One turn moves every row onto another: examples first, then more rows asked
kipag: [ 18  -4  -6 -11  24 -18 -11 -12   8 -20   4  -5  43  -2]
Revok: [  7  -1   0  -4  20 -11  -1 -40 -11 -12  -2 -10  13 -12]
badu: [ 16   6  -1  -3  27  21 -20  -4  11 -13   5  15  24 -28]
guzeg: [ 15   6  15  -4  27  11  -7 -36   3  -7   2 -12   2 -12]
Narog: [ 15   2  25  -2  29  14 -27  -3   6   2  -2  -7  11 -14]
lanos: [ 21   3  -2  -4  26  30 -16 -15  -1  -5   3  -2   5 -14]
Sez: [ -2  -2  -3   3  41  -9 -24 -10  11  -7  10  19  37 -18]
seg: [ 20   5 -19  -5  30  -9 -37 -13  10 -25   8  15  22 -17]
lomu: [ 26  -8  10  -8  38  -1  -8   3  -2 -23 -13  -7  13  -4]
Zate: [ 28   3  -2 -24  37  12 -27  -6   3  -3   0  10  29  -2]
fen: [ 17 -12  -6  -7  28 -10 -13 -14  20 -23  -3   2  -6  -6]
vapef: [  6  12   5  -4  30 -25   2 -22  11  -2  -7  -5   7  -8]
ruke: [  0  -1  -5  16  17  -4  -7 -17  -5  -5   2 -14  18   7]
mebof: [ 24   9   7  -3  30  -4 -40  -7 -10 -18 -17   3  17 -17]
nok: [ 16  -9 -14   6  33  -6 -17 -13 -10  13 -12   9  31 -15]
mizef: [  5   9  17  -3  14  -2 -14 -11  15   7  -6   3  -1  -9]
vigim: [  9  -1   6 -26  36  -3 -13 -19  -3 -19  -1 -19  10   0]
Rekis: [ 10  -2   2   5  23  -2 -13 -13 -11 -11   0 -22  -8  -4]
Vupor: [  4   3   0  -4  19 -21  -4 -29   1 -15  -5  10  32 -26]
sesa: [ 17  -1  -4 -12  14 -23 -22 -29  10 -18 -15  -6   9 -10]
Lus: [  9  14  -3 -15  34  -3 -37 -14 -13  -6   6  -3  38  -8]
rubab: [ -5  16  -6   9  42 -17 -16 -23  11  -3  -2   2  19 -19]
tup: [ 10  -4 -14  -1  17   1 -13  -9  -3 -16   0  17  39 -26]
bar: [ 24  -6  12  -5  25  10 -40 -21   4 -22   0  -1   5  -3]
zek: [  9  -6 -12  -5  28  14 -38  -1  -7   5  -1  12  17 -19]
bukes: [  8   1  -8  -4  17 -11 -41 -33  12  -6  14   3  27  -5]
Gimo: [ 13 -11  19  12  36  -1 -25  -5   5  -5   7  12  21 -24]
Ter: [  2  -8  -7  -9  29   7 -15   3 -14   0   8   2  -1 -14]
vipu: [  9 -11 -16  11  19 -21 -11 -23   0  -4  -5  11  28  -1]
vina: [ 11  -9 -11 -20  24  -9  -9 -23  21   0   9   0  21   7]

kipag goes to seg
rubab goes to nok
Now these:
guzeg goes to Revok
lomu goes to fen
zek goes to Narog

One turn moves every row onto another: examples first, then more rows asked
Diz: [17 -2 -7 -4 -1 -6 18 12 34  8 -4 -2 -9 15 12 13]
mosev: [-23   4   9   3   2   6  -9   1  22   4   4  14   7   2  14  17]
riv: [ 19 -15  -4   1  -6  -5   0  16  32  -1  19   6   0  -6  35  23]
Mar: [-21   2  -8   5 -11  -3  15   6  25 -19   0   1   9  -6  21  12]
Pame: [  6 -26  -3   3 -14 -10  18 -12  34  15  -1  -5   3   2  17   1]
ket: [-10 -10 -10 -23   4   1  -6  10  12  -6   9 -15   6   4  13 -14]
galik: [  2   3   3  -2   9   0   2   2  17  22  -6   5  15 -10  36  29]
nosu: [  2   4 -18  -2   1  12   3  12  28  -4  -9  -8  18   5  36  22]
mez: [-10   5   2   9  -4   8   4   4  24   4  11   1   5  15   7 -10]
guz: [  9 -17  -6  -8 -12 -14  -1  12  15  16  18  10  -4 -10  -2   8]
Semo: [  9 -17   1 -15   6   1   3  11  18  17   3  16   1 -29  10  21]
fusot: [-14 -16   6 -15   6 -13  -6  -3   3  16  16   5  -1  -9  15  -4]
Zof: [ -4   7  -1 -12  16  12  17 -11  36  20   1  -5   8  -5  15  15]
bop: [ -1 -18 -14  13 -14  -2   3  18  21   6  15  13   6  -3  24 -11]
nafuz: [  1 -26  -6   0   2  -9  -7  -4  11   9  -5 -13   1   4  43  16]
rozam: [ 23 -15 -14  -6   4   5  28   7  13   6   1 -11  -6  -9  20  -1]
vero: [-13   3  15  -6   1   7   1  -2  11  15  -8   5   6 -17   7  -3]
kudig: [ 10 -12  -2  -4  19  10  10   2  37  12  10 -12  -1   0  37  14]
semes: [  0  12 -13 -12  15  -7 -11   8   2  -3   3   2  14 -10  24  20]
bif: [  8 -30 -16   6   1  -4 -11  -5  16  21  22   5  -3  -6  27   8]
lilo: [  0 -11  -4   4  -4  -6   5  -9  39   2 -17  -9  17   2  14  21]
zuz: [-23 -10 -15   7  -5   0  11 -15  10   2   0  -2   2 -10   4  -3]
Rik: [ 18  -7 -23 -19  12  -8   3  16  21   3   5 -18   8   4  30  17]
vora: [  3 -21 -18 -13   4 -12  -1   2  12   4   2  -4   4 -25  37  27]
vib: [  0   5  -1  -2  -1  -7  -4   1  35   6  -1  -2  -1 -20  -9  16]
Dekup: [ -9   2 -10 -11 -14 -10  -4   7   0   1  -6   5  10 -15   0   3]
pekal: [ 11  -4  -1 -19 -14 -12   4  23  16  12   0   0  11  -4   9 -10]
sanel: [  5 -22 -23 -12  -4  -9   5   4   8   4   9 -11  12  -3  44   1]
fimu: [-18  10  -7  -6  -3   8   1  10  20  -2  20  15  19  -5  14   3]
dese: [  1   2  -5  -5  27  11   5 -10  21   7  -4 -15  -3 -14  19  23]
kis: [-14 -12 -11   3  -1  -5   4 -20  21 -10  10  -4  -2  -7  25  32]
tetod: [ -1   2 -18   8   3   4   1  13  14 -11  15   6  -8 -27  10  18]
Mibi: [ -3  -3  -9  -1  -3   3  -1  20  15   1   9  16   1 -24  41  18]
Kuv: [  3  -8 -12  -7   4   3   7  15   3   8  28   5 -14 -19  18  -2]
Zokiz: [ -8 -16   8 -19  -2  11   5   5  24  20  -4 -11  10   8  31  -6]
Peki: [  4   8 -13   2   1  -2  12  -3  24  -1  -4 -29   0   6  10  -5]
tomak: [  5  -5 -26   0   6   9  16  -4  19   1  23   1   1 -28  21  15]
seme: [  0  -2 -11  13   5   9  21  -8  31  -8  -9 -17   0 -15  25  10]
ziz: [ -1 -20   3  10 -17 -16   3   7  29   1 -10  -1  -5   6   5   5]
Vid: [ 14 -11  -7 -15  -1 -11  -8  23   1   0  -4 -12   0 -13  13  -1]
rele: [  0 -11  -7  -4   1   4   2  -4  12   5   5 -12   5 -40   5   3]
zes: [-13 -18 -10  -1  -2  -7   0 -15  20   5   7 -13  13  19  13   1]

pekal goes to mosev
fimu goes to ziz
Now these:
galik goes to bif
Zokiz goes to kis
nosu goes to riv
Kuv goes to Dekup
Mibi goes to guz

One turn moves every row onto another: examples first, then more rows asked
duz: [  6  -5 -20 -16  15  -6  -4  17   4 -11   0  12  20  27  37 -16  -6   0
 -13   6 -20  -3  10  20   7  -6  12  -5 -21  -8  -3   6  -9  11  -1 -10
  -8  -6  -7   8 -11   3   1   9  -1  -8   9  14   4   0]
pib: [  7   0 -13 -21 -10 -17 -32   4 -10  -3  18  -5   6  23   9  -3   1  -8
 -14  15   7  -1   7  27  -8  -3   9  -1  12 -11 -12  -6  -2 -15   4   2
  -9  -6 -12   9   6   5   6  11 -15  -8 -16   0  -4  -3]
kezi: [  9  10  -5  -6  37   7 -29   0  -2  -7 -12 -21 -10   3  27  22 -15  11
  -4  12 -26   1   5   2 -10  16   3   8   1  -7  28  -1   0   2   6   4
  -7  -5 -12   4   9  11   0  -3  -6 -11  12   1  -3  18]
gubig: [ -1  -5 -18  -2  30  15 -25  -4  -7  -6 -12  -8 -18   1  11  19  -8  15
   1  14 -20   9  -6 -10 -16   4  -7  13   1  -1  21  -5   3   4   8   4
 -13 -13  -9   6   5  -3   2  -4   8  -6   8   1   2   8]
dav: [ -1   1 -15 -18 -16 -18 -25   8  -4  -6  21  -3  10  13   8  -2   8  -2
 -15  10  -1   3  10  26 -17   1  10  -3  17 -11 -14 -12   3 -10   2  -5
   0  -6 -10   6   5   8  -3  14 -19  -1 -14  -3  -1  -3]
lugop: [ 15  -8  21   8   2  30  11  -7 -14 -17 -14 -19   2  -6  13 -14  -4  11
 -16   7  -5   1   7  21   3  12 -13  -8  13  -5   2   4 -12  29   2  -1
  -7   7  -5  -5 -13   8 -22  17  11   6   2  -6   6   8]
rul: [ 15   4  -3   0  13  20 -29  -1 -11   1  -3 -31 -20  -6  13  14 -21   9
   1  14 -16  18  -5   4 -21   4  -7  -1  17  -7  -2 -15  -1  10  21  -4
   1 -10 -25   5  16  -3   1  -5   0  -9  -5  -9   2   7]
Masu: [ -8  -7  -9 -27  -9 -13 -17  -4 -12 -10   7  15  12  21  13  -8   1  12
  -9  16  -6 -13  -1  11  -3   7   3  -9   9  -2 -14   4   9   5   1 -11
 -17 -17  -7  15 -10  -4   2  11  -9 -15  10  15   2   3]
Kir: [-13  12 -13   8   4  -6 -14 -17  -2  -6 -10 -14   3   0   6  13  -4   6
   9   6 -16   4   6  30  -2  18 -21  20   0   7  14   7 -19   7  -9  -3
   2   4 -18 -14  18  16  -5   7   3  -5 -26  -2  16  22]
fev: [ -6  10  12  -2  11  -3  -5 -10  -8   1 -11 -32   2   8  22  -8 -41   0
 -13   2 -12  -7   4  18   1  22 -13 -10  -2   3  13 -10 -26  17  11  -2
   2   3 -12  -4  19  14 -19   8   0 -13 -21  -9  21  25]
Fes: [ -5  -3  -8 -29   1 -19 -22  -6 -15  -5  10   6   6  26  16  -7  -6   4
  -8  23   1 -18   2  14  -3   2   6  -4   1  -2 -11   6   5  -3   2 -10
 -16  -7 -14  14  -9  -7   9  12  -7 -18  10  16  -2  10]
Lozon: [-15  -4 -19 -20  -1  -9 -16  -4   4  -1  11  -3   4  15  11 -16   8  -6
  -9  17   7  11  10  10  -7  -8 -11  -4   1  -2 -18 -13  16   4  -7  -3
 -17  -7 -14   5   6 -13  15  -3  -3 -14 -17  -3  -5  -8]
zozo: [  3  -4 -16 -12   5 -14 -18  15   5  -2  15 -11   4  27  25 -16 -12  -4
 -21   2  -4   4  11  23   6 -11   6   5 -14 -16 -15 -12 -13  -6  -7  -8
  -5  -1  -9   1  15  -1   7  23  -5 -14 -15 -12  -9  -7]
setod: [  6  -1 -25 -15  20  -9  -8  16   3  -3   4   2   8  30  36 -22 -13  -8
 -12  13  -9   1  12  20   7  -7   7   0 -25  -9  -8   3 -11   6   5  -8
  -6   2  -8   6  -7   0   7   3   3  -9   2  11   0   5]
Tage: [ -5   9  -5  -2   9  -3 -12 -18 -14 -10 -16 -15  10   1  -3  20  -9  -8
   2  18  -6   6  -4  30 -10   4 -12   9   7  10  13   4 -22   2  10   2
   7  -4 -18  -7   7   6 -12   7   4  -1 -28   5  27  16]
rufab: [ 14   0   9  -6  26  14 -21  -3  -2  -6 -14 -26 -14   7  30   6 -27  10
 -10   7 -25  11   6 -13  10   9  -5  -2  -2 -11  22 -10   4  19   5   4
 -23 -12  -9  10  15   1   4   4   2 -15  -1  -9   0  -2]
sil: [  1  -2  -9 -13   2 -13  -9  21   6  -8  11 -15  12  22  29 -17 -12  -1
 -21  -4 -12   4  15  25   1 -12  10  -5  -9 -19 -14 -14 -10   4 -10 -13
   1  -2 -13   1  14   2  -2  28 -11 -12  -8 -11  -9  -7]
Momes: [  9 -13  15  16  -1  26   6  -3 -10 -14  -8 -17  -1  -5   9 -10  -3  22
 -20  -3  -7  -6   6  21   3  17 -11   2   9  -6   5   0 -15  21  -8   0
  -8   9   0  -9  -1  11 -23  24   9   6   0 -17   1   9]
dobod: [  9  -6 -11 -22   8  -3 -10  -2  -1   3   9   6  13  21  19 -15  -8 -12
 -14  26   4   7  10  10   4  -2   5 -15  -7   0 -12  -5   7  11  17   1
 -15  -6 -11  15 -11 -10  12  -9  -1  -7 -13  10  11  -6]
lumi: [ -7   7   3  -4  20   1   1 -16 -14  -1 -17 -22   7   3   8   5 -28 -10
  -8  17  -5  -3  -1  15 -11  11  -9 -11  -2  14  18  -7 -19  14  19   1
   4   1 -15  -1   3   4 -19   0   3  -2 -19   6  32  26]
vap: [  3  -9  -1 -16  10  -2  -2   7   1   2   8   1  25  19  31 -14 -19   9
 -15   8 -17 -17   9  19  -2   4  15 -26 -15  -2 -13  -4   1  18  -5 -14
  -7  -4 -24  12   1  -5   4   4 -11 -17  10   2   3  11]
bovuv: [  1  -2  13   3   4  22   0  -4  -7 -20 -16 -23   4  -9  12  -6   7  12
 -22   2  -2  -4   4  33 -10  19 -19  -2  26  -4   1  -1 -13  13  -2   7
   0   2   0 -12  -2  18 -25   4   4  -3  -3 -14  -5  11]
suv: [-15  -3 -16 -20 -12  -9 -10   3   5  -6  14  -4   6  10  12 -20  10  -1
 -11   9  -1  17  11   9  -9  -7 -11  -8  10  -8 -20 -19  15   9  -7  -7
 -10 -10  -8   3   5  -7   5   7  -6  -7 -17  -6  -2 -13]
Dufev: [ 20  19  -4  -1  27  10 -29   5   3  -5  -7 -32 -14  -3  30  16 -17   1
   0  14 -24  23  10  11  -8   8  -4   8   7 -15  10  -5  -4   8  19  -5
   7  -1 -18  -2  13   9   2  -3  -3  -8  -3  -4  -2   7]
Lapo: [ -7   0 -23  -5   4  -6  -6  18  11   1  13  -9  14  11  25 -18   6  -1
  -6  -3 -14   5  20  27 -17  -5   5  -9  -9  -9  -9 -11   4  11 -21  -9
  -1   7 -28   0  11   6   4   5 -13  -4  -1  -5  -7   9]
Fifi: [ -3   8  10  -2  -5  -1 -12 -13  -8  -7 -17 -32  -1   8  17  -7 -29  -2
  -7  -2 -13  10   0  23  11   9 -26   0   7   0  -1  -8 -25  19   3  -2
  -5  -9 -14  -7  26  10 -11   9   6 -18 -37 -13  15   5]
kozep: [-13  -2   2  -5   3  -6  -3 -20 -25 -12 -19 -13  -8  15   6  -3 -22   5
   2   5 -11  -1  -2   2  11   5 -17   7  -6   6  23   5 -18  17  -5  -1
 -21  -4  -9   3   1   3 -14  30  13  -4 -10   9  25  16]
Vuz: [  9   1 -14   2  14  10 -30  -3  -9 -10  -7 -17 -27   2  10  18 -11  18
   7  13 -22  21  -5  -4  -6  -3 -10  25   8 -12   5  -4  -4   5   8 -10
  -6 -13 -12   1  11  -6   6  19  10  -7   0  -3  -1  -1]
Dez: [-13   5 -12   7  10  -7  -3 -12  -3  -6 -14  -9  -4  10  17  -5 -16   6
   5   1 -19   3   9  10  12  18 -20  17 -16   6  26   5 -20  17  -9  -2
 -11   8  -5  -9  10  16  -9  16  10   0 -16   3  21  22]
gido: [  7  -6 -12 -22   0  -3  -9   2   1  -4   7  15  21  15  16 -10  -2  -5
 -18  22  -4   3   5  11  -1   3   7 -18   3  -1 -15  -7   6  10  21  -3
  -8 -15  -3  14 -13  -6   1  -8  -5  -4 -10  10  15  -9]
Met: [ 10   8   6   0  15   9 -28  -7  -2  -6  -4 -30 -21   1  24  10 -17  19
   6   8 -28  16   8  -5   7   8 -10  14   4 -16   8  -4   5  17  -4 -13
 -14  -5 -21   2  20   1  10  19  -1 -16   3  -9  -8   3]
Kazo: [ -6  -3 -24  -8   3  -6 -15  12   6   8  16 -12   4  15  22 -20   0  -3
  -5   3  -4   0  17  28 -17  -2   0  -8 -10  -5 -13 -12   2   5 -17  -4
  -8   7 -30   2  14   3  11  -7 -10 -11  -6  -6 -10  14]
Pab: [  2  -3  13   5  17  21  10  -8  -7 -22 -14 -14   6  -7  10   0   2  17
 -19  15  -5  -6   3  25  -2  13 -12   6  10  -3   3   9 -13  16   3  -8
   6   9   3 -13 -13   4 -23  24  10   4   8  -3   2  15]
raser: [  3 -10  -5 -13   7  -6 -11   2  -3  10  18  -5  10  24  27 -18 -23   7
 -10  12  -7 -20  10  17  -1   5  12 -18 -18  -3 -14  -4   0  12  -5 -15
 -11   6 -26  13   4  -7  12   8  -9 -19   7   0  -2  17]
zesuk: [  5  -9  13  10   3  23   3  -9  -1 -20 -10 -10   4  -7   5  -1  10  18
 -22   2  -5   1   6  22   7  16 -17  10  14  -6   7   0 -10  15 -10   4
  -8   3   7 -14   0   9 -19  21   8   4 -11 -18   1  -2]
nemu: [ -1  -3   4   9  16  23  10   3  -1 -18 -16 -19   1  -8  15  -9   2  13
 -22   3  -5  -1   4  28 -10  14 -17   4  10  -4   3   0 -17  15   2  -1
   7   9   5 -17  -5  12 -27  10  10   2   3 -13  -1  13]
Nama: [-11  -2  10  -5  -8   0  -8 -24 -24 -10 -20 -23  -3   8   1  -3 -19   0
   3   7  -8   9  -8  12   7   0 -28   1  11   7   4  -1 -14  22  -5  -2
 -18 -13 -21   2  13  -4  -8  19  12 -14 -26  -1  19   6]
Lusov: [  0  -5  17   6  10  22   7 -18  -4 -23 -14  -9   9 -11   4   3  14  18
 -17  16  -3  -2   6  22   4  15 -17   7  17   0   4   8  -2  19  -6  -2
  -5   5   0 -13 -10   3 -16  19   7   1  -2  -8   2   5]
fezem: [ 14  -2  24   0   0  24   1  -7 -15 -24 -19 -20   7  -5  11  -5   4   7
 -22  10  -1   1   4  31   2  13 -15  -5  28  -5   2   6 -13  19   5   6
  -5   1  -1  -6 -11  13 -24  11   6   2  -4  -5   3   3]
kovo: [ 17  -7   3  -7  17  16 -31  -1 -17  -4 -10 -23 -17   8  15  14 -30  12
 -13   9 -17   5 -11  -8  -8   3   1  -4  11  -7  13 -14  -6   6  19   7
 -15 -20 -10  15  12  -2  -4   5   2 -15  -1  -9   5   1]

dav goes to Masu
Kir goes to Nama
Lozon goes to dobod
Now these:
bovuv goes to Lusov
kezi goes to Met

